One turning vector, and how many steps it has turned:
The counts run from 0 to 452.
[-45 -25   6  21  25 -23   9 -43   4   6  19  22  25 -22 -26 -38  11 -71
 -43   5   0 -12   9 -14  12  27 -23  23   2  -8 -25   7  -6  -7  13  15
 -37 -20  -4 -12 -26  34  -8  -1  24   6  -1 -59  13  80  33 -19 -27  34
  12  56 -29  14   3  22 -21 -15  20  -6 -27 -13] => 27
[-23 -12  49 -31  -7 -19 -30  43 -42 -20   0  27 -41 -23 -28 -14  -1 -49
  12 -15 -11  27 -13  23 -11 -29  16 -15 -12   2  -4   1 -28 -18 -22  -2
  -2  15  -9  20  48   4 -55 -30  -4  27  44 -29  14  52 -50  -2  -1 -38
  25  51 -29  10 -21  27 -28   9  -4  -8 -42  24] => 289
[  5 -38  47  -9  -8  -9 -34   9  14  -1  42  28 -43  27  14  33   4  18
  27   7 -18  -1  52 -19  51  -1   3  29  -8 -67   0 -21   1 -26  22 -57
  47  14 -22 -34  31   6 -34 -15  34 -22 -36  18 -56  31   9   4 -26 -21
   8  23  15  29  -9  10 -10 -19 -21  -6 -20  19] => 409
[  2  -8  10 -69 -20  -2   0   0  -9 -23 -21  36 -48  26  16 -19 -44 -10
  -7   3  18  19  -3  37   6 -23  15   5  54 -32  23  -1   1  -9  -3 -37
 -27  31 -20 -64  43 -33  -4 -37  52   6   9   4 -11   7 -19  24  25 -40
  21 -14  10 -19  20   9  30  34  30  24 -29   8] => 238
[-36   5  -8  10  18 -16   3  -8   9   9  38  40  36  -9 -34 -14  -4 -38
 -28   4 -13 -25   5   5   5  51 -19  49 -31 -16 -20   2 -25 -42   2   3
 -24  -7 -14 -18 -32  45 -24  39  42 -12 -16 -25 -22  50  29  -9 -46  50
  -9  26 -38  41   7  -4 -30   1  40 -10 -25  -7] => 299
[-22 -23  -4   8 -10 -23   4 -41  -2 -23  -3  28  15 -24 -33 -24 -26  -1
 -31  18  -6 -64 -20  -9  37  26   2  14  10 -24  44  36   8 -34   7  14
 -53  19  -6 -60  -7  -8  21  -8  11 -37 -45 -13  44 -18  20 -13  -1 -26
  15   4  -4   7 -17  -5  22 -50  17  38  24  41] => 86
[ 16  27 -31 -15 -19 -27 -20   4 -41   3   6   3 -53  17  -4   5 -11 -47
  10 -39  -1  26  22  26  15 -27   0 -18  18 -14   2   4  58  15  20 -31
 -27  20   0 -24   3 -11   2 -34  31 -64   1 -17  47 -25 -31  12 -11 -10
   0   2  30 -55   0  39 -15  47   2  16 -68   0] => 388
[-24  -7  46  -2  -5  -4 -30  -3 -66   0  -2   9 -17 -21 -24 -18  -7 -59
  -1  27 -19  11 -27 -12  36   3 -15 -22 -26  20   3  14 -21 -53   8 -16
 -20  14 -15  19  18   2 -10  11 -22  12  63 -17  15  14 -27 -21  15 -24
  27  52 -27  -7 -56  -2   4 -38 -24  -4 -40  49] => 328
[-24  11  51 -28 -19 -12 -20  62 -23 -14  45  26 -30  10   8  35 -13   9
   7  -2 -14   7  -3  33  -3  11  17  29 -25 -15 -13 -10 -34 -63  -4 -31
   7  37 -32  -2  24  -5 -27  19  24   5  11  16 -54  13 -28  26 -16  -6
  14  -1 -45  27  -8 -25 -31  29  31 -23 -38  26] => 373
[-23   8   4 -31 -28  18  18 -17 -19 -14 -17  21 -13   3 -21 -48 -28 -12
 -34  -6   1 -40 -30  18  16 -29  -6 -58  46   0  48  32  -2 -50  22 -10
 -51  46 -16 -45   4   4  28 -13 -12 -44  11  -4  66 -23  -8 -19  -3 -25
  25 -12  11  -9 -14  -9  11 -28  15  32  -7  56] => 87
[ 12 -29  44 -13 -26 -19 -42   8 -15   6  52  16 -64  10 -23  46 -14  15
  30   6 -15   9  52  -3  22  10  20  16  -1 -71  -9  -5  15 -24  20 -23
  46  19  -5 -21  41   2 -27  -5  44 -40 -27  37 -17  -3 -23  17 -26 -39
   0  31   6  41   4   9 -22 -15 -22  15 -15  -3] => 231
[-30  29  34 -37 -27 -10 -17  33 -31 -35 -17  39 -32 -22 -44 -10  26 -21
  27 -13 -19 -10 -14   6 -12 -19 -10 -13 -23  36  26  23 -42 -19  18 -34
  -5  29   4  19  13  38 -43  -4 -13 -33   7   6  38  20 -26 -19   9 -12
  15  48 -37   2  -1  32 -27 -11   9 -14 -54  49] => 36
[-10  15  46 -43 -39 -37 -32  55 -30 -26  41  36 -61   3 -20  28 -12   0
   8   1 -16  21 -22  32 -24  21  27  23 -15  -9 -17  -2 -26 -30   8 -24
  15  49   4  -4  23 -13 -32   6  17  -4   9  16 -31  -6 -38  20   1 -27
   6  29 -66  29  12  -5 -13  39  22 -14 -58  19] => 195
[-15  15  40  -1 -17  -2 -45   0 -51  -3  -1  31 -22 -24 -55 -21 -15 -36
  -2  10  -5   4 -29  -3   4  21 -28 -36  -1   2  15   9 -41 -59  20 -25
   6  21   0 -11  21  14  -8  41  10 -14  41  14  -8 -10 -19 -42  18 -27
   8  65 -32  43 -30   2  -3 -23  -3  -2 -29  47] => 233
[-30 -39  19 -81 -10  10  -7 -50 -39  -2  19   2 -57 -14 -31  21  -3 -24
 -15  57  -6  12   6  18  -7  29   9   3   1 -31 -17  29  21  -8  33   5
 -27  12 -14  -4  25  -8  -6   9  56  -7  19  10  31  17  -6  31  19  -9
  39  10 -11   5  -6  -8   2 -50  23  33 -58 -15] => 9
[ 14  10  10 -26   5  -1 -43  -4 -32  -1  50  32  -6  32 -15  26 -18 -48
 -33  23 -19  -4 -32  28  11  61 -14  71 -39 -23  -2   2  22 -21  44  -3
   2  23 -20 -35 -17 -14 -22  19  34 -10  11  21 -19 -34  -9  26   9  14
   9 -12 -24   1 -17 -35   9  10  13  -5 -35   9] => 235
[-20   9  21 -30 -19  -7  22  45  -5   2  50  11 -20  14  22   5  -4 -12
 -11 -21 -22  10  -3  39  -6 -25 -10  -3  23 -22 -45   5  -7 -40  -1  -2
 -11  47 -28   8 -16   3 -19  21  33   5  22 -32 -17  51 -10  14 -59  40
  22  -6 -36  24   4 -17 -49  32  53 -22 -54  10] => 25
[-19   4  -8  11  24   0 -31 -54 -18  -4  13  22  31   1 -39 -19 -14 -68
 -38  10  29 -18 -19 -14  29  47 -17  72 -26 -13  36  -1 -16 -35  13 -12
 -45 -37 -37 -53  18  10 -21  10  25 -12 -13   0 -34   9  14  -1  28   9
  16   2  -3  -3  -7  -9  37   2  17  28  12  22] => 414
[ 10 -20  11  54  14 -40 -37  -9 -13  -6  32   9   1  21   7  24 -17 -34
  16 -18  18   2  37  -7  54 -12  13  55 -21 -52  32 -28  21 -36 -14 -17
  -1 -16 -40 -56  45  -8 -24 -13   8 -32 -37   1 -32   6 -12  17 -14 -23
  14  -2  43   1 -26   7   9  25 -14  29  26  14] => 370
[ -4  11   6 -23 -42 -20  55  -4  -8 -13  34   1 -16  21  21  23  29  -9
   5 -26   8   4  22  46 -28 -45 -22 -12  47 -30  -7 -17   8  -7  10  27
 -11  14 -37  11  11   4 -14  33  15 -26  14   4  34  47 -31  13 -61  12
  38  11  15  16 -25  21 -33   3  17   8 -49  14] => 400
[ 17 -15  16  -5 -43  -4  16   9  26  15  71   9 -18  54  20  -2 -10   6
 -34 -25 -19 -23  -6  30  20  -1   3  24  27 -56 -20   5  38 -35  45  13
  22  18 -16 -33  -8   7  -8   1  11 -47 -28   1  22 -15   4   2 -85   6
  25 -10  21  35   5  -7 -22  -9   9  17   5  -1] => 89
[-35 -23  13   1   1 -15   1 -23   4 -11  39  30  41 -22 -45   4  16 -37
 -22   7   1 -44   9   0  -5  41  -6  73 -36 -30   7  19 -14 -33  23  33
  -8 -28 -13 -17   5  41 -47  25  20 -24 -38   1  16  54  17  -4 -16  -8
  30  31 -10  46 -10   7 -12 -35  17  30  15   7] => 224
[ -6  20   2   9  14  -7 -45 -23 -24  46 -21  23 -36  21 -19 -51 -21 -68
 -14 -37  33  32  38 -23  45  -8  -5 -25  20 -21  11  -1  -1 -30  15 -60
 -22  -9  -4 -38  32  10   6 -30  37 -47  10 -17   2   0 -15 -24  -8  -7
 -14  35  29 -11  23  34 -12  38  -4   8  -5   3] => 154
[-29 -16  10   4  25   9 -17 -45   8 -19  42  24  39   3 -18  -6   8 -75
 -42  10   0 -27 -18   1  31  51 -15  87 -17 -16  18  -6   2 -26  20   0
 -21 -23 -46 -51  -4   9 -19  11  19  15 -13 -16 -29  40  22   8   7   4
  17  -9 -11   9 -26  -2  31  -6  22   8  -1  15] => 141
[-30  41  15 -28 -13 -14  -9  43 -22  -2  -4  41 -24 -19 -41   0 -19  -3
  15 -28  -6  -1  -2  18 -15 -27 -12 -64  11  -8  17  18 -52 -51  -7 -37
 -20  55   9  -5  -5  17   1  17  38 -32  31   2 -12  14 -26 -21  -9   4
   1  26 -41  28   5   3 -43  23  42 -26 -52  47] => 119
[  9 -22  27  38 -14   3  15  -4  27  30  71   9  15  45  17  -5  -9 -15
 -36 -27  -4 -21   1  13  24 -18 -18  35  19 -69 -16 -13  20 -57  12  27
  21   2 -37 -36  -4  10 -11  18  10 -26 -18  -8  -2  16   9  -8 -87  20
  29  -1  13  53 -18 -14 -26 -11   6   6  18  12] => 362
[-18 -60  63  38  -9 -34 -31 -18 -36   1  26  14 -14 -39 -32  -5 -10 -41
  -5  31 -17  -2   1 -33  45  27   2   5 -18 -14 -18   7 -11 -45  -9   7
   6   4  -5  -3  22  -1 -20  12 -10  17   1 -30 -13  29  -6 -24  -9 -32
  17  70 -26  32 -50  -5  -9 -46 -31   7   3  24] => 327
[-40  23  25 -13 -39   9  -6   4   5 -18 -14  10 -31   4 -11 -30 -16  -2
  -7 -31  31 -26  -2  17   7 -28   9 -43  50   3  48   9 -50 -53  -3 -40
 -40  23 -40 -52  43   8  22  -7  13 -28 -13  18 -15  -2 -17 -13  12 -33
  30   9   5  23   2  11  17  14  26  27  12  55] => 4
[-31 -14   2  29   0  -4  -1 -35   2 -29  -4  19  20 -18  -2 -18 -10 -19
  -5  -2   8 -64   0 -18  44 -17  -4  24  21 -24  57  16 -14 -52 -15 -27
 -55  13 -54 -64  21   3  15  -1  15 -10 -38 -20  -6  16  14  -1  17 -11
  30 -17  24  -8 -34  -3  32 -28  12  44  34  55] => 181
[-17 -26  14  12  -4 -30   5   8  15  35  55  12  13   3 -25 -13 -26 -36
 -41 -19 -17  -1 -11  21  -6  22 -15  41   4 -58 -51   2   1 -29 -10  56
   1 -17   9 -30 -17   3 -20  10  41  -3 -12 -35   8  44   6 -11 -65  26
  -4  30 -29  68   6  -1 -42  11  27  -1  -4 -18] => 204
[-36  -2   6  21 -14 -32  16 -16  -7  25  12   1 -25 -26 -33 -13  13 -42
  -6 -40   4  -9  20  23  -8 -19 -19 -49  52 -13 -32  16   5  -7   6  23
 -28   2   7   1 -10  26   9   4  27 -30   5 -26  43  44 -12 -19 -55  21
  20  65  -7  41  -6  40 -44  -1   7  18 -39   0] => 166
[ 33  43 -43 -45 -21 -13  -2  10 -52  -2   3  36  -5  46  -2  25 -18 -37
   2   0 -14  22 -25  15   9  16 -28  33 -19 -28  22   1  52   9  32  -1
  -8  29   0 -12  -5  -1 -36   5  22 -52   6   4  52 -41 -24  18 -23  -2
   5 -28  16 -44 -23  -7  -9   8  16 -10 -70  16] => 349
[  8  10  15 -23 -32  -7  23  -2 -57  19   0  -6  -9  41  41 -31 -31 -33
 -24   0  17  48  -9  34  13 -37 -25 -36  50 -25 -10  -6  42 -41   2  12
 -39   5 -29  -7  47 -19  18   7  13 -18  49 -28  44   1 -24   3 -44 -17
  29 -12  30 -41 -32   0  -4  18  -5  19 -19  17] => 285
[ 12  38   2 -39 -24   5  24 -20 -59 -19 -15  13   2  27  25 -25  -8 -30
   1  24 -15   4 -18  -4  19 -23 -43 -23   3   3  23   2  18 -18  25 -17
 -36  25 -29   7  20  16  -9   3 -20 -45  24 -20  74   8  -1 -12 -29   0
  28   9  17 -65 -43   4  -4 -42 -10   1 -54  46] => 443
[  4   3  26 -34 -21  10 -28 -14 -29  25  24  -9 -77  37  -8  22   6 -18
  13 -31  16  36  55  19  17 -26  15 -23  19 -42  -3   0  18 -22  39 -31
   0  -1 -27   2  48  18   1   2  31 -56  14  40  16  -1 -43  15 -18 -21
  35  17  38  14   1  47 -23   8 -14  36 -26   8] => 230
[  8  25   1 -23 -19  -8 -18  27  -2 -21 -35  42 -40   6 -48 -26 -19 -23
   9 -58   9   2  10  33  -3 -73 -11 -34  50 -28  51 -10 -15  -1  -9 -24
   1  30  -6 -43  26   6 -28 -33  20 -24  -5  -1  13  15 -34 -23   3 -23
  30  24  16  21  -2  25   4  27  16   6 -18  29] => 352
[ 17 -30  28 -23 -13 -43  12  22 -12 -25  13  26 -44  31  41   5 -30  21
   4  18  -9  24  12  23  23 -16   0  22  38 -61  -6 -30   9 -20 -34 -29
  13  42 -27 -47  36 -33 -23  -7  53  34   7 -24 -64  36  -5  19 -30 -24
   1  -7  -2  11 -25  -6   5  29  19 -14 -31   6] => 61
